In the rows, zero is written as 128.
One turn sends every row of this set to another row. A few are shown first. Where does it send the rows asked after them?
Q_191: [105 119 112 132 107 150 156 170 118  89 146 108 132 136 138 124 152 158
 139 122 121 104 124 119 128 150 111  89 130 108 158 163 153 124 143 123
 145 118 121 154 127]
Q_364: [147 115 100 141 141 180 114 130 107  93 148 128 102 125 118 131 141 184
 127 119 114 118 144 110 108 145 137 124 109 109 138 118 170 122 121 112
 101 120 109 170 140]
Q_717: [111 116 112 125 113 151 155 150 116  92 156 119 142 138 129 132 160 160
 140 120 114 106 129 129 134 145 111  91 125 111 151 169 149 123 140 133
 150 143 129 144 113]
Q_340: [ 96 122 132 160 135 131 122 131 124 131 125 103 146 114 119 147 106 162
 132  97  98 115 147 114 132 117 133 113  88 139 158 136 144 114 127 108
 121 126  59 155 120]
Q_676: [153 131 119 110 117 137 120 106 143 105 147 137 142  97 144 152 132 173
 131  94 109 115 159  87 118 102  97  81  96 129 166 118 169 141 121 151
 105 132 122 137 139]
Q_752: [127 134 103 120 112 108 130 130 157 122 149 145 154 121 121 162 127 158
 106 108 118 123 143  89 119 119  94 100 129 123 153 142 143 141 119 138
  95 144 127 177 157]
Q_911: [116 120 105 131 125 148 155 166 110  80 158 126 124 129 145 126 156 175
 149 112 116 112 124 125 135 136 108  80 134 114 152 167 144 129 135 130
 138 128 114 148 122]
Q_768: [142 117 133 146 124 157 119 108 151 115 165 138 160 123 134 146 132 152
 149 112 121 130 146 109 117 145  96  83  94 123 154  79 149 111 107 145
 123 118 137 164 125]
Q_3: [113 105 122 124 137 148 103 142 117 107 137 135 138 115 135 150 115 117
 131 123 112 124 142  93 108 155 129 124 116 118 172 145 155 119 110 124
  84 169 109 157 136]
Q_590: [130 104 126 143 138 167 125 106 143 111 165 134 149 121 135 149 124 161
 167 119 115 127 156 101 113 129  96  76 106 121 167  82 152  99  98 145
 115 124 122 165 142]
Q_658: [152 124 116 114  99 141 112 108 158 106 154 137 140 102 144 163 138 148
 136  95 115 114 156  98 116 108  96  89 102 119 158 116 177 144 120 144
 111 122 130 142 148]
Q_399: [105 129 122 155 132 156 104 129 115 110 169 109 154 147 115 146 144 160
 121 110 110 116 133 107 113 129  93  82 114 138 144  95 169 109 106 134
 125  97 122 182 120]
Q_72: [ 81 105 122 153 117 152  96 141 106 131 124 138 143 105 130 147 108 145
 138 109 103 111 136  94 130 131  91 124  99 123 160 138 144 129 113  95
  83 124  88 150 142]
Q_238: [149 131 115 123 108 123 125 115 163 105 158 146 149 107 146 154 137 154
 129 100 119 121 150  86 125 110  90  89  97 124 154 100 170 146 116 143
 118 129 127 138 142]
Q_386: [124  96 120 135 116 142 141 166 119  86 155 119 105 140 122 132 129 189
 147 116  97 113 127  93 128 164 132 103 128 111 123 132 155 121 146 115
 108 125 132 166 136]
Q_254: [137 102 113 135 122 156 149 169 113  91 146 124 101 131 122 141 131 186
 152 116 109 118 119 105 133 162 132 104 128 115 128 143 160 127 135 128
 110 123 130 166 154]
Q_337: [128  97 114 137 116 129 145 168 121  92 143 123 113 138 118 137 128 183
 145 116  98 106 117  97 136 167 125 107 127 109 120 153 167 121 128 122
 118 136 131 164 132]
Q_628: [112 122 120 169 133 140 110 138 130 131 128  98 149  98 118 142 112 158
 122  98 113 111 147 115 134 119 123 112  99 140 148 129 134 117 120 108
 115 115  57 154 142]
Q_960: [ 81 110 117 142 128 149 107 138 112 131 121 140 150 116 126 144  97 131
 141 102  98 117 135  93 131 128 106 123 105 124 157 141 146 125 110  96
  98 136  81 137 153]
Q_133: [100 119 130 154 143 128 124 138 126 105 142  76 142 130 142 171 120 159
 140 131  91 109 132 104 135  93 127  94 103 132 162 123 160 118 144 126
 122 134 101 140 108]
Q_185: [117 123  99 118 116 148 150 169 120  79 151 114 134 127 125 123 153 157
 142 117 116 109 132 121 136 140 116  83 139 107 158 164 140 130 133 123
 142 129 122 143 122]
Q_391: [104 116 110 168 132 122 119 141 129 129 129 102 142 106 105 144 121 158
 131 108 110 125 142 117 143 111 130 120  98 146 147 125 132 116 132 119
 121 119  64 168 126]
Q_772: [144 104 128 144 133 154 113  99 156 117 169 129 154 133 147 147 130 161
 160 108 116 126 148 107 113 135  94  76 108 123 148  89 149 101 108 143
 131 130 123 166 130]
Q_187: [139 120 126 111 106 140 125 105 163 103 157 133 133 105 151 155 143 164
 148 103 110 129 160  89 121 111 100  80  98 127 170 107 174 145 125 142
 114 123 129 142 138]
Q_505: [109 121 116 163 138 128 119 138 131 132 121  94 148 107 117 147 114 169
 128 108 114 116 145 106 142 115 117 111  93 139 162 137 137 116 113 108
 126 134  56 160 125]
Q_978: [127 102 120 135 115 149 156 162 123  87 151 117 111 141 131 150 122 175
 137 115 109 109 127  92 131 161 130 108 126 104 120 134 182 123 135 111
 115 136 132 167 146]
Q_660: [ 90 116 108 149 125 145  97 149 102 124 126 142 151 106 141 133 104 132
 128  98 108 121 131  95 135 126  93 121 119 125 144 136 139 131 119  96
  88 124  91 151 136]
Q_282: [111 119  83 148 140 151 144 115 137  92 144 134 142 120 144 148 145 185
 138 127 107 118 130 121 144 103 102  82 139  98 161 151 126 134 145 114
 118 137 119 137 134]
Q_793: [ 85 103 113 152 125 136 100 130 114 133 132 138 143 106 132 136 109 145
 147  98  99 121 136 103 133 117  90 129 106 134 152 140 131 136 107  91
  93 124  88 150 138]
Q_841: [152 114 130 127 134 167 111 114 155 112 165 136 154 122 140 146 125 162
 159 117 111 122 157 103 118 140 100  71 104 113 149  91 155 103  99 150
 120 132 125 150 132]

Q_391 -> Q_717
Q_254 -> Q_768
Now these:
Q_841 -> Q_628
Q_133 -> Q_282
Q_658 -> Q_72

One turn sends every row of this set to another row. A few are shown first. Where does it send the rows asked after them?
Q_315: [123 156 123 163  82 122 161  86 111 134 133 133 155 106 120 127 123  98]
Q_384: [112 185 123 151  83 137 114 106 106 114 161 128 164 101 138 121 112  75]
Q_594: [126 155 127 129  86  99 173 132  96 127 145 120 147 122 119 125 122  92]
Q_694: [135 147 115 135  90  96 146 103 104 124 115 138 144 134 149 104 124 106]
Q_145: [113 176 116 139 108 136  94 111  98 148 138 108 186 106 134 123 129  92]
Q_371: [126 156 118 109 106 115 141 147  85 137 160 121 150 119 139 126 129 129]
Q_520: [128 186 121 117  90 130 113  97 100 101 122 141 163 131 125 111 129 110]
Q_756: [120 145 135 133 100 148 146 153 105 128 165 134 149 102 119 106 114 130]
Q_502: [115 158 170 110  95 135 161 137 121 135 148 110 144 123 130 106 126  98]
Q_730: [112 162 138 121  97  99 166 146  92 140 124 115 146 110 130 107 106  86]
Q_954: [106 171 156 136 101 123 108 118 112 130 127 158 156  88 149  89 108  86]
Q_981: [121 168 139 140  85 179 136 112  90 132 135 153 149 118 125  90 126 113]
Q_815: [122 170 150 127 120 139  88 103 120 145 124 132 165 105 145 117 125 104]
Q_498: [119 181 131 130  84 147 108 138 104 138 109 133 162 124 128  81 135  73]
Q_401: [108 172 131 139  93 101 140 100 121 150 104 125 151 112 137 114 102  82]
Q_627: [125 157 114 139 106 170 115  96  96 152 139 130 147 116 127  93 153 102]
Q_2: [125 138 135 118  91 123 137 160  88 155 153 128 132 113 136 106 125 119]
Q_175: [120 164 106 143  97 126 152 134 102 151 116 112 152 134 158  94 119  77]
Q_818: [125 156 144 145  91 156  92  92 110 139 148 124 149 104 130 128 114 101]
Q_5: [124 147 120 162  97 136 164 116  75 134 123 130 153 102 146  93 119 111]
Q_140: [122 151 141 134 105 112 185 142  95 141 138 135 154 113 128 107 131 102]
Q_946: [122 150 170 120  84 106 142 137 110 117 137 107 152 102 117 104 134  92]
Q_715: [118 135 148 149  93 138  95 113 100 161 131 145 160  91 124  95 133 102]
Q_351: [120 154 132 120 101 146 111  91 121 159 153 143 154 135 137 124 124 118]
Q_665: [118 166 120 119 115 141  95 105 104 154 111 129 148 114 136  83 143  94]
Q_856: [127 150 120 122  95 101 124 164  84 140 145 113 153 105 133 112 135 106]
Q_166: [128 157 123 113 101 104 123 143 117 104 150 124 156 115 120 122 114 124]
Q_753: [119 172 139 141 106 148 134 114 134 135 160 164 162 122 149 106 140  90]
Q_825: [117 156 130 122 100 125 124 178 123 139 140 117 156 111 125  96 118  94]
Q_527: [132 158 142 151 107 159  98 112 125 151 145 132 169 109 134 116 150  89]
Q_506: [122 164 112 126  99 142  96  81  89 131 129 122 142 111 125 105 131 108]
Q_477: [111 165 134 159 109 136 167 116 119 165 115 138 168 105 138 102 131  88]
Q_110: [119 170 156 120 103 127 160 132 102 113 153  96 168 107 122 120 134 103]

Q_315 -> Q_477
Q_756 -> Q_825
Now these:
Q_627 -> Q_665
Q_527 -> Q_815
Q_502 -> Q_946
Q_175 -> Q_694
Q_715 -> Q_145
Q_498 -> Q_520
Q_730 -> Q_594
Q_2 -> Q_856
Q_753 -> Q_954

One turn sends every row of this set to another row. A few are shown first. Where does it send the rows asked after them?
Q_547: [142 123 100 118 136 131 154 159 123 132 156 132 144 164]
Q_638: [119 123 107 121 110 108 132 160 150  97 129  86 115 157]
Q_95: [159 109  93  99 132 147 143 141 142 119 119 111 120 123]
Q_639: [122 150  89 130 126  87 148 163 137 119 128 119 133 137]
Q_555: [159 118  96  99 159 141 138 147 119 116 130 110 141 127]
Q_956: [117 164 104 138 144 149 110 147 110 102 135 120 108 137]
Q_412: [155 107 108  95 138 126 139 139 116 112 119 107 135 115]
Q_551: [155 113 110  95 143 149 138 148 132 114 134 108 143 120]
Q_542: [118 151 101 135 142 154 102 149 117 110 116 131 104 141]
Q_153: [111 117 120 128 128 107 123 141 135 101 141  85 126 166]
Q_539: [122 151 104 151 140 140 103 157 110 116 128 130 103 135]
Q_375: [123 156  87 128 128  91 147 161 129 123 126 113 139 145]
Q_346: [118 133  69 134 120 139 129 143 134 117 125 149 130 159]
Q_560: [116 134  67 135 116 136 139 149 132 111 126 148 124 148]
Q_759: [161 111 105 107 127 138 132 146 132 112 125 121 144 110]
Q_449: [109 139 111 153 145 141 105 146 113 116 127 138 126 140]
Q_930: [140 130 100 114 134 135 159 163 112 130 151 123 146 161]
Q_433: [114 110 113 117 125 102 126 140 133 119 116  90 112 169]
Q_685: [115 130 117 109 110  97 131 148 141  93 117  95 123 153]
Q_205: [125 158 108 137 135 134 104 145  98 115 118 132 117 125]
Q_740: [160 117  96 103 148 145 142 134 133 115 121 117 143 121]
Q_111: [125 145 108 146 142 162 101 142 113 114 132 118 123 132]
Q_982: [112 120 115 109 108 102 129 143 132 106 131  88 122 161]
Q_259: [111 119 117 114 122  91 116 150 134 106 119  92 122 153]
Q_764: [158 128  93  83 142 137 139 141 116 125 124 119 134 126]
Q_674: [110 141 104 146 132 151  99 151 120 126 128 134 108 140]
Q_473: [117 128 116 119 118 105 116 140 144 104 121  94  99 162]

Q_449 -> Q_764
Q_547 -> Q_375
Q_433 -> Q_956
Now these:
Q_153 -> Q_205
Q_674 -> Q_555
Q_551 -> Q_259
Q_982 -> Q_539
Q_412 -> Q_473
Q_346 -> Q_930

One turn sends every row of this set to another row. A few are shown first. Where does it send the rows asked after them?
Q_372: [163 133 144 155 113 130 110 150 111 127 131 117 127]
Q_766: [149 158 133 141 129 113 142 172 107 149 153 136 124]
Q_216: [194 119 154 128 122 153 117 159 117 124 164 138  95]
Q_810: [144 127 138  93 140 139 137 164 112 158 132 110 120]
Q_132: [164 127 158 106 112 137 115 151  92 139 137 131 109]
Q_831: [167 147 127 119 145 132 159 169 100 136 123 137 116]
Q_761: [175 130 161 150 113 165 120 140 127 140 140 156  99]
Q_872: [146 129 153 144 108 138 173 151 135 141 163 126  95]
Q_154: [153 160 141 112 121 152 165 149 140 120 144 110 118]
Q_454: [148 130 149 143 108 166 147 150 137 159 121 150  86]
Q_777: [157 140 136 129 167 142 145 149 128 155 144 139  74]
Q_83: [125 160 155 130 114 156 128 152 109 150 128 126 122]
Q_206: [144 135 153 114 120 141  92 170 134 134 138 118  89]
Q_458: [161 144 145 103 130 126 149 139 132 156 161 113 124]
Q_136: [167 155 152 100 111 145 125 151 122 133 126 150 126]
Q_746: [146 133 137 140 141 139 122 149 116 126 127 101 135]
Q_107: [172 128 142 121 143 150 137 171 113 151 141 143  64]
Q_725: [154 164 143 134 126 141 152 125 140 129 155 120 124]
Q_6: [134 154 143 119 155 154 162 154 141 140 146 134 123]
Q_635: [151 138 147 143 134 136 124 176 120 160 167 145  72]
Q_910: [152 143 140 116 139 123 138 180 136 156 165 127  77]
Q_744: [181 127 136 130 162 150 129 150 143 143 168 139 115]
Q_400: [159 135 138 122 136 130 119 168 136 110 136 123 139]
Q_459: [148 168 141 120 106 160 125 158 154 141 128 137 114]
Q_246: [153 127 162 132  92 171 132 180 124 137 140 125  91]
Q_988: [146 125 137 129 143 159 144 179 130 153 165  98 104]
Q_196: [159 129 153 148 135 152 147 161 159 141 176 142 102]
Q_684: [148 136 152 129 146 157  95 146 130 133 121 133  89]
Q_135: [157 160 139 120 105 161 125 133 134 155 120 118 110]
Q_280: [157 132 141 136 121 150 125 179 124 106 115 127 123]
Q_220: [175 132 131 146 141 121 150 160 105 147 162 126 117]
Q_54: [143 129 154 156 132 177 130 174 110 129 156 124  91]
Q_151: [170 111 150 126 131 161 162 149 131 149 152 107  89]
Q_691: [160 132 129 136 148 140 165 189 114 131 147 133 115]
Q_913: [163 129 152 128  89 144 138 158 144 158 140 147  88]
Q_958: [138 144 141 123 155 134 123 154 134 151 150 154 135]
Q_705: [168 125 151 131 123 144 177 142 138 128 149 145  94]
Q_258: [162 125 151 126 129 146 108 174 157 120 145 128  81]
Q_49: [149 120 150 147 138 154 109 144 136 139 135 109  78]
Q_325: [127 142 158 135 131 155 118 170 109 126 136 159 115]

Q_135 -> Q_913
Q_220 -> Q_400
Now these:
Q_744 -> Q_958
Q_766 -> Q_280
Q_196 -> Q_6

